Where one turn sends some rows of the set: a few examples, then the rows asked:
Lurev: [-21,4,78,-24,96,-11,19,30,-141,18,-31,24,110,-33,-5,-46,19,-97,140,-109,-58,-71,-18,4,-59,67,-232,-33,-119,37,-46,0,-74,-14]
piti: [-65,3,-68,-30,-8,-28,-77,140,-59,82,-121,81,-21,-54,-84,-151,78,-37,138,-65,-6,-105,76,-75,-96,-58,2,-147,-289,53,-45,-72,-75,-114]
dezi: [75,63,-24,272,-108,-109,-100,213,-116,-61,-43,261,-141,20,0,12,60,155,-84,-22,-4,-103,98,-28,-37,20,-77,-27,38,-8,89,94,-122,39]
visif: [202,31,47,216,21,-60,2,288,56,-77,91,133,-81,-3,-148,83,43,253,39,-19,20,-174,49,-116,22,0,-35,-35,-13,53,-5,-69,-100,83]
gened: [-75,19,-70,-79,186,-104,-18,15,-8,74,-195,3,61,40,26,-82,23,36,106,1,9,-22,66,1,-78,123,-152,-140,-135,87,-102,-83,-34,-77]
Mal: [92,-40,-5,-36,90,-43,-35,9,-37,77,-108,-43,43,34,35,-128,46,-8,102,85,-51,-99,10,13,-149,112,-246,-37,-128,115,-124,-52,-43,-57]
Rugi: [166,44,76,337,11,-106,-48,221,88,105,-118,102,-54,116,-14,96,83,194,5,97,73,-23,147,28,110,58,-48,-25,28,-49,56,-41,-139,26]
funuz: [99,69,-46,288,-67,-117,-111,288,11,64,0,136,-222,-27,-71,155,61,175,-49,-62,77,-108,47,-66,21,9,-82,-36,-35,75,-13,-13,-88,8]
Tenos: [226,-25,-60,244,0,-117,-137,262,-13,83,61,134,-98,36,-128,37,-10,210,13,24,100,-92,28,-2,115,-43,-29,-79,-17,91,73,-73,-145,46]
fumin: [117,8,69,251,20,-55,-59,221,-69,75,-66,146,-8,45,9,74,-16,184,26,93,181,-76,128,80,162,75,19,-78,51,-38,60,-76,-206,-59]
Resi: [206,70,94,193,21,-126,89,251,155,-67,-44,122,-19,28,-60,82,-29,214,-58,77,80,-181,36,-29,-67,66,13,-84,28,65,-30,-37,-117,-18]
zoku: [-145,-25,39,-41,167,-68,26,125,-189,119,-41,15,61,54,36,-69,73,-33,147,-101,-6,-87,24,7,-25,24,-177,-81,-136,-57,-27,-26,-60,-31]
tebo: [107,39,144,229,49,-17,73,222,7,-99,-18,112,11,39,-15,105,39,234,41,75,91,-182,144,-21,57,129,-7,-13,65,-56,-15,-76,-159,-13]
vupet: [190,92,74,313,-17,-162,-20,252,135,92,-110,166,-46,70,-59,97,23,142,-50,11,49,-4,67,6,58,-16,-23,-85,5,-6,84,20,-121,44]
rezot: [62,-28,-38,-56,101,-60,-24,74,51,124,-100,53,42,89,-40,-233,76,37,124,49,40,-142,123,68,-145,123,-114,-64,-141,48,-132,-71,-95,-184]
kena: [-51,-40,-69,-59,136,-95,-9,221,-64,238,-68,-66,55,45,-36,-78,165,53,124,-65,9,-117,-30,-61,-74,-1,-190,-35,-163,29,-57,-58,6,13]
sov: [175,139,60,157,-90,-175,-13,251,138,22,-28,66,-124,86,-34,130,24,177,-79,-28,78,-136,97,-54,-51,-48,-63,32,46,55,72,-33,-160,-11]
Mimus: [-68,20,-129,-81,159,-123,-10,108,9,114,-142,-34,133,9,-80,-53,101,50,107,-113,-9,-46,-8,-60,-67,63,-170,-62,-132,117,-41,-56,3,34]
Folis: [174,122,51,166,-97,-100,-97,233,32,-22,33,144,-209,69,-44,73,52,201,-10,-48,23,-107,153,-111,4,-81,-83,27,11,11,80,-48,-163,23]
vaze: [-78,-27,-110,-19,-16,-70,-10,186,12,144,-149,-67,125,-13,-114,-96,162,-12,104,-54,41,-174,33,-37,-110,-11,-22,-29,-222,77,-14,-71,-63,-66]
rar: [184,19,54,332,-13,-131,-67,168,20,4,-73,175,-53,154,-23,-1,57,169,-17,87,-12,-27,136,37,60,22,-67,-28,47,-46,120,27,-146,79]
fip: [0,19,-38,-55,77,-45,27,220,57,199,-50,26,164,-6,-160,-114,173,26,153,-159,66,-144,39,-12,-64,60,-107,18,-144,29,-67,-44,-69,-78]
vegor: [194,44,87,189,-8,-27,0,217,-27,-149,-13,258,-50,24,-39,-52,39,262,8,80,-13,-147,131,-88,-30,38,-4,-66,34,-39,34,-4,-130,45]
nido: [88,81,-21,275,-81,-178,-10,257,71,62,-139,100,-71,36,16,129,54,158,-144,47,120,-144,48,34,-78,93,-53,-7,62,60,20,46,-105,-41]
Sapir: [112,121,117,178,-62,-110,-10,193,73,-4,-56,51,-121,115,48,141,28,179,-34,42,113,-132,187,-2,10,37,-63,49,77,-25,43,-74,-204,-72]
Bova: [-76,-71,-76,1,31,-67,-36,54,-29,62,-148,-59,35,61,-17,-145,69,-31,114,70,29,-171,110,42,-123,53,-36,-82,-217,73,-66,-105,-100,-153]
dun: [-53,-44,-6,-21,107,-37,11,84,-93,38,45,73,140,69,-116,-166,96,-36,178,-154,-10,-155,92,66,-40,76,-147,15,-101,-14,-22,-17,-126,-71]
guk: [-31,35,-112,-100,147,-63,-92,69,-52,77,-157,100,7,-15,-35,-144,71,76,133,-67,-53,14,57,-101,-71,37,-151,-153,-186,83,-70,-65,-4,-6]
Maban: [182,41,60,343,11,-133,-86,199,40,24,5,173,-133,94,-79,81,11,141,17,-11,-6,-2,94,-1,111,-39,-68,-75,-18,-5,82,-13,-137,79]
tol: [-133,19,-62,-76,160,-54,-18,47,-126,37,-157,56,145,15,-10,-90,98,31,143,-106,-32,-17,71,-39,-22,91,-161,-73,-106,9,-7,-34,-42,14]
molut: [189,27,8,228,-7,-191,-9,243,59,78,-54,123,35,51,-58,71,-74,139,-86,51,157,-103,-5,96,42,14,20,-102,49,80,93,-11,-171,-22]
rakef: [121,120,102,165,-103,-87,-54,178,-29,-68,-35,164,-114,109,40,35,57,189,-26,9,33,-115,207,-49,-4,-12,-67,55,86,-72,120,-5,-201,-3]
lolo: [-151,-50,-39,3,9,-41,-17,76,-150,-6,-79,25,107,18,-64,-131,83,-85,142,-87,-18,-151,88,14,-66,-4,-35,-55,-193,5,32,-34,-119,-68]
luzak: [-28,-42,-26,-67,152,-157,17,92,-50,143,-120,-17,12,114,73,-144,26,-1,58,52,-7,-107,0,44,-167,40,-173,-125,-142,43,-77,-30,-30,-83]
sol: [18,23,18,314,-38,-67,-80,176,-89,-8,-67,112,-145,63,63,117,72,173,-28,69,98,-132,169,46,47,139,-89,15,64,-28,-2,-17,-154,-52]
Goga: [193,5,-11,210,-51,-76,-113,239,-111,32,-51,254,6,43,-41,-81,37,220,-18,75,74,-70,93,10,78,-8,10,-68,52,-26,154,15,-171,49]
Falo: [60,81,71,-75,58,31,-34,117,-65,125,-152,124,22,-123,15,-94,49,-28,128,-63,-32,-7,-1,-99,-93,32,-170,-125,-197,37,-115,-20,-31,-68]
topo: [66,13,-10,-53,50,14,-13,165,-25,189,-143,-42,146,-63,-41,-70,179,41,131,-31,-12,-88,-22,-86,-91,78,-216,29,-136,66,-84,-37,-5,13]
Tegi: [-28,29,-12,-103,107,-73,-34,179,-108,175,-138,134,-24,3,42,-184,82,31,96,-39,-31,-41,10,-80,-132,-38,-134,-169,-197,-19,-54,-2,-10,-50]
bof: [53,46,-6,-73,81,-41,-46,121,10,101,-41,201,-23,-17,-99,-216,31,-16,144,-118,-1,-70,79,-16,-112,12,-80,-155,-215,35,-106,-28,-87,-158]

Maban moves to vupet
tol moves to guk
Sapir moves to rakef
Where do these go?
fumin moves to Goga
Lurev moves to Falo
fip moves to rezot
lolo moves to piti
Resi moves to tebo
sol moves to dezi
zoku moves to Tegi

Where one turn sends some rows of the set: a few examples, then the rows asked:
C: [107,83,3,-3,30,-177,47,11,23,-98,111,88,-15,-45,179,-114,-94,69,27,-23,-85,77,108,-110,-86,-83,-19,-107,5,113]
G: [-121,113,-186,103,-98,10,146,-116,39,105,-70,7,-140,17,-10,-36,-24,66,12,41,-33,145,101,25,-81,-6,-133,-91,-78,-101]
M: [-212,21,-16,-3,-22,83,52,65,-5,101,37,-76,-37,105,-102,-30,10,104,-45,165,-25,230,69,-40,-10,-22,56,11,226,-55]
K: [-43,-149,51,26,149,-18,88,66,58,25,160,-68,123,60,99,-147,-42,93,27,16,-17,17,-60,-60,-146,-85,47,-47,65,101]
R: [-77,9,40,-94,139,35,142,180,-19,25,-6,33,-75,13,-30,-99,47,-85,-132,183,-28,225,76,-42,-221,-29,105,11,4,8]
L: [-37,-91,11,-11,53,110,-11,-23,-84,142,-28,-94,47,169,39,47,16,85,-93,95,-6,208,25,-42,-96,-87,36,59,174,3]
B: [-133,155,12,69,-12,-110,52,-129,20,31,-21,-50,-95,115,-56,-86,-7,97,97,-97,-85,87,-83,67,-60,-162,6,-202,72,51]
W: [87,183,-97,-36,205,171,-14,39,5,41,-50,-44,-109,11,-49,-43,-77,23,-49,188,-102,152,-9,-24,10,-146,83,-33,-3,-34]
Q: [-166,130,29,-3,0,-110,5,-156,30,131,-114,81,49,125,-101,-107,51,94,161,51,-109,89,36,21,-41,-104,28,-89,151,-14]
Z: [91,115,-8,-57,78,-189,67,8,32,-150,85,70,-8,-11,180,-154,-115,70,23,-43,-107,88,66,-96,-80,-68,-4,-89,25,57]
D: [-41,198,-7,54,-45,-21,220,-82,-18,12,-138,19,-17,23,103,-108,153,104,74,20,-41,238,-40,-93,-209,-150,-105,-41,44,-144]
P: [1,111,-18,37,33,-31,92,-93,-64,31,-212,-66,70,62,137,-113,163,83,16,-35,-68,204,-69,-73,-199,-125,-104,9,8,-94]
V: [13,-20,-102,-74,-60,69,91,-13,57,-4,121,101,43,69,125,-227,-73,-65,113,93,-175,41,110,-96,-99,-197,-15,-115,-78,21]
E: [-1,133,-138,-96,239,150,-8,90,-17,-68,-57,-7,-41,-42,-34,-40,-84,47,-81,164,-28,176,-2,-27,-58,-78,-12,40,19,-67]
J: [48,10,66,40,173,56,47,-1,20,140,135,6,-23,82,59,-202,15,127,79,-9,-25,-4,-92,-47,9,-164,110,-75,-1,113]
N: [-55,15,1,-53,-57,63,46,-13,8,82,110,171,95,34,102,-205,-5,-3,147,176,-194,4,112,-144,-98,-161,-40,-50,2,-25]
Y: [-107,8,67,-90,100,68,151,197,7,10,26,44,-57,19,-9,-122,75,-45,-133,198,20,218,43,-39,-229,-88,53,1,-27,-29]
S: [-143,129,-133,98,-82,-3,135,-100,35,107,-103,37,-138,16,27,-50,61,53,-16,35,-12,126,70,44,-59,46,-129,-111,-74,-92]

C moves to R
V moves to E
Where do these go?
K moves to M
Y moves to G
P moves to N
Q moves to J

Where one turn sends some rows of the set: a few examples, then the rows asked:
rafar: [120,56,114,129,-150,-199,23,33,-191,-23,182,-8,-20,-13,80,-4,-130,66,-56,39,-42]
Mib: [-54,-31,40,21,-81,-83,-207,-149,29,66,140,-91,-95,76,-144,-69,-41,-34,-71,68,-50]
zak: [-5,111,89,60,-13,0,0,15,-208,99,32,24,123,51,-21,-76,-93,106,-79,224,-84]
Delu: [52,15,78,71,86,40,-12,-72,-154,-27,94,-68,59,-29,-128,-83,-79,13,-42,263,-129]
Pitek: [62,-58,-113,19,-84,-17,-115,-120,14,170,-25,-157,-36,-75,12,28,50,53,-73,-91,11]
viruf: [128,-170,48,49,-44,-142,-26,70,12,-23,81,-63,-150,-41,-69,99,-119,90,-14,15,-104]
vuf: [-44,21,141,76,-95,-191,-26,-150,-175,-101,73,40,-18,-8,41,-132,14,3,17,100,-80]
Mebi: [-35,-86,90,-25,14,92,-76,-120,16,42,-69,-25,-99,-12,23,53,-92,87,51,206,27]
gemi: [57,-51,-15,104,31,60,-87,79,-45,92,75,134,3,-33,40,-144,13,127,-79,83,-82]
Pav: [113,-53,-99,115,7,-225,-18,-54,-120,65,171,-113,-45,43,55,35,-27,-101,-116,-23,-65]
Dop: [49,42,-32,53,-178,16,-44,-97,11,134,-60,-169,-54,-122,35,108,43,84,-118,-18,26]
bonum: [-26,20,-7,83,20,-162,-146,-41,-206,84,-34,88,-28,37,-79,-16,63,-113,40,0,27]
gupud: [19,-49,-18,78,44,-67,53,44,-147,4,45,-187,23,-83,-128,3,-44,5,57,141,-214]
tuleb: [-49,-48,64,61,-41,129,-90,-131,52,-5,-104,-93,-79,-67,-36,63,-47,95,22,144,23]
Kezud: [125,58,-129,85,-13,51,26,71,-27,-83,94,-62,61,-55,-44,152,-83,-53,5,50,40]
gupi: [68,-11,-57,-25,-136,-15,103,-61,-105,47,122,-101,-39,70,54,58,-189,138,-136,-25,-54]
bitid: [12,-107,105,-29,-1,-38,-43,-91,-31,120,39,-24,-179,-2,47,106,-180,49,38,170,19]
Gol: [-70,-36,113,79,-61,-206,4,-77,-139,139,16,29,-53,-84,145,44,5,126,-139,33,-53]
pefi: [14,9,33,131,-23,-71,-90,64,-204,153,-117,42,-3,55,-100,16,59,-2,41,-38,-24]
depi: [58,97,-71,3,4,-174,-118,-183,-159,-44,-32,-67,-141,39,-116,39,-4,31,43,155,31]
keful: [-50,62,-12,144,-49,-98,-72,-222,-8,-76,111,-53,-91,-112,84,26,-32,-55,-118,191,-22]
tinu: [68,-50,10,13,-30,-173,-53,-123,-92,-27,288,-24,-83,-2,18,-76,-93,44,24,152,25]
Kam: [127,24,-168,80,-14,67,-23,24,31,-33,60,-114,61,20,-60,99,-26,-43,-1,-36,47]
gisa: [-16,98,74,82,-78,-75,-49,-106,-205,-98,1,2,38,-140,-106,8,58,85,-172,-42,-22]
riko: [-30,91,-44,54,-163,-91,-25,28,-16,-85,-46,164,13,30,95,4,-10,91,-67,9,-20]
gidu: [63,47,-36,109,-75,-2,85,47,-78,-149,62,41,24,-108,60,143,-100,-79,-51,29,2]
bato: [87,-45,34,60,45,2,-16,105,-100,73,183,9,125,50,-75,-92,-81,26,-92,148,-101]
tev: [83,191,46,-8,-15,-20,-89,-14,-113,34,-12,-112,48,76,45,11,-35,32,-85,282,29]
fut: [11,-15,-108,98,-151,10,-87,-131,-15,40,-80,-201,-26,-110,-23,35,75,-29,-87,-36,-16]
mez: [14,13,23,90,-52,-40,-54,35,-161,196,-135,-39,-2,39,-86,70,64,114,11,-63,28]

vuf moves to rafar
Delu moves to zak
Where do these go?
viruf moves to depi
gupud moves to tev
Dop moves to Pitek
mez moves to Kam
gisa moves to gupi
Kezud moves to Mebi
Gol moves to Pav
bitid moves to bonum

Where one turn sends some rows of the set: a few examples, then the rows asked:
Kunog: [-104,-6,-34,-101,10,109,248,-184,203,173,148,-128,53,-162,58,16,-8,9,-48,-151,99,147,64,9,-106,93,26,-79,-28,-76]
nor: [-19,160,-92,100,10,173,96,-175,117,137,259,-75,-28,-284,103,-232,-217,-87,-63,-194,75,81,83,-64,-118,-104,-42,24,122,-67]
Kiliv: [71,50,-277,-33,-5,41,84,-50,7,-14,113,-85,-73,-282,6,-218,108,-40,79,-38,-80,-8,-74,-156,0,-28,15,41,72,-131]
Seme: [-88,-22,-57,-100,22,68,254,-170,191,165,147,-130,41,-141,72,18,-19,7,-70,-124,95,110,71,43,-118,93,21,-115,-14,-99]
zugop: [68,117,-143,20,-2,87,178,-99,38,235,149,-125,69,-180,65,-133,-129,29,-105,2,104,111,-68,-190,-46,74,-15,36,-22,-334]
meb: [45,-36,-173,152,-104,202,133,-215,97,6,294,-77,48,-334,-2,-150,-35,-120,-44,-39,165,6,-79,33,9,68,-34,-82,-18,-78]
rumaz: [5,21,-215,-124,-115,113,74,-183,-39,84,43,-196,-34,-169,-5,-130,112,-54,-11,5,112,-116,-86,-113,36,97,65,-17,63,-156]
lel: [34,61,96,114,4,-16,-2,-187,-8,193,283,-234,146,-209,71,-194,52,-15,43,-62,48,100,32,19,-68,-144,4,64,96,-195]
gud: [78,32,-269,-33,-1,51,79,-53,-8,24,140,-73,-42,-281,9,-203,104,-49,135,-73,-106,9,-96,-132,17,-34,24,43,102,-120]
ruv: [102,60,-125,31,-121,191,74,-100,84,226,250,-193,99,-337,-103,-147,120,-67,28,-124,167,86,30,71,-72,-4,138,187,74,-125]
pedup: [71,151,-177,-94,-27,241,127,-49,105,157,134,-193,140,-112,112,-170,-112,-78,85,-107,-66,-50,22,-9,-71,-105,-27,-9,-131,-192]
kazu: [-45,1,44,89,66,128,104,-276,2,184,134,-149,-82,-157,-60,-239,-68,-13,-143,-26,9,-29,63,-26,62,77,5,13,174,-162]
Gunu: [30,40,-178,-79,67,48,74,-121,93,138,40,-200,1,-150,36,-346,10,23,-53,-52,116,17,52,-125,-89,7,-37,89,-93,-380]
dafav: [-107,38,-312,40,55,-10,151,-70,118,113,159,-204,-25,-232,1,-205,-101,6,18,-65,26,-42,82,52,-181,100,54,168,75,-131]
nuki: [59,120,-213,-72,-44,208,168,-23,73,128,111,-159,125,-101,106,-171,-117,-73,77,-108,-94,-49,16,-12,-61,-104,-13,-28,-125,-178]
laru: [44,17,-258,6,-82,-75,141,-128,44,62,221,-141,19,-240,-55,-269,78,-86,154,-64,154,104,34,7,-58,152,36,117,135,-144]
vis: [20,66,33,26,19,100,-27,-90,174,279,244,-231,49,-215,135,-96,-1,12,13,-145,143,15,-4,44,-103,-150,-44,148,-33,-156]
birar: [63,-108,-87,-47,-32,136,-21,-120,134,121,120,-171,47,-222,-156,-207,140,-49,47,-91,135,60,119,41,-97,-63,0,176,191,-141]
Giv: [-48,172,-11,116,-10,203,58,-184,120,182,258,-152,24,-224,89,-215,-157,-41,-59,-186,142,106,52,-122,-143,-74,-110,27,113,-70]
Tubid: [56,44,-90,1,21,165,222,-193,-42,14,108,-60,-1,-231,95,-118,-21,-128,-85,-179,30,-104,35,-117,-140,-137,-128,122,94,-183]
muzub: [-36,2,69,84,61,151,115,-247,17,200,138,-162,-85,-144,-54,-251,-36,-12,-97,-10,37,-27,90,-26,67,103,-25,3,193,-154]
Vevit: [20,-163,55,-122,-138,239,149,-100,79,142,164,-47,-32,-241,-47,-223,52,-109,-58,-134,179,33,16,-80,-145,23,-12,-19,-54,-176]
met: [35,-49,-185,173,-85,199,114,-249,77,35,314,-102,41,-324,15,-164,-31,-116,4,-48,176,33,-61,13,6,43,-32,-102,-9,-60]
Bavop: [100,165,-115,-68,62,186,259,-169,-44,154,276,-213,41,-191,48,-25,-43,-79,79,-230,-47,-15,9,-112,-155,-49,-4,-2,71,-89]
paze: [30,-170,48,-94,-175,177,114,-137,44,168,164,-57,-11,-229,-57,-231,107,-131,36,-124,213,100,28,-72,-73,76,-15,13,19,-130]
Poma: [63,-136,-10,-5,-102,55,83,-42,48,35,248,-174,-2,-124,21,-165,29,-109,-29,16,-25,-24,46,-2,-78,17,23,76,-221,-206]
rus: [32,14,-27,-30,82,162,173,-76,74,106,239,-292,169,-198,-3,-84,178,-1,99,-223,100,-57,71,54,-148,14,-55,-27,176,-184]
pab: [-37,-22,-73,-7,99,97,138,-197,151,128,344,-244,-24,-181,39,-233,19,-58,184,-139,-53,-11,51,40,-72,178,77,-58,85,-29]
rogu: [-25,65,92,13,-127,128,11,-105,3,128,190,-283,90,-47,-23,-273,5,-8,-61,-80,140,-6,-2,-83,-87,12,-79,87,-114,-233]
Gosuz: [88,89,-225,27,40,105,164,-177,43,-63,151,-210,192,-43,80,-182,-75,-56,22,-107,-64,56,29,-21,41,76,32,-79,8,-127]
Tulot: [-112,-64,-64,-7,74,7,106,-149,175,83,285,-195,-66,-171,49,-302,46,-63,117,-101,-56,-50,45,61,-74,163,72,-68,73,-75]
Tole: [43,20,-170,-68,70,36,30,-96,92,136,36,-207,6,-145,19,-354,63,25,-52,-55,147,55,49,-128,-102,10,-52,87,-49,-342]
bimu: [104,-59,-67,94,162,129,143,-92,90,156,271,-194,165,-298,9,-155,94,-148,156,-168,-71,-14,-27,50,-122,-35,-55,23,97,-104]

nuki moves to Gunu
kazu moves to meb
Where do these go?
bimu moves to vis
met moves to Kunog
Tole moves to gud
Gosuz moves to zugop
rus moves to lel
pab moves to Giv
rogu moves to laru
Tubid moves to Poma
Tulot moves to nor

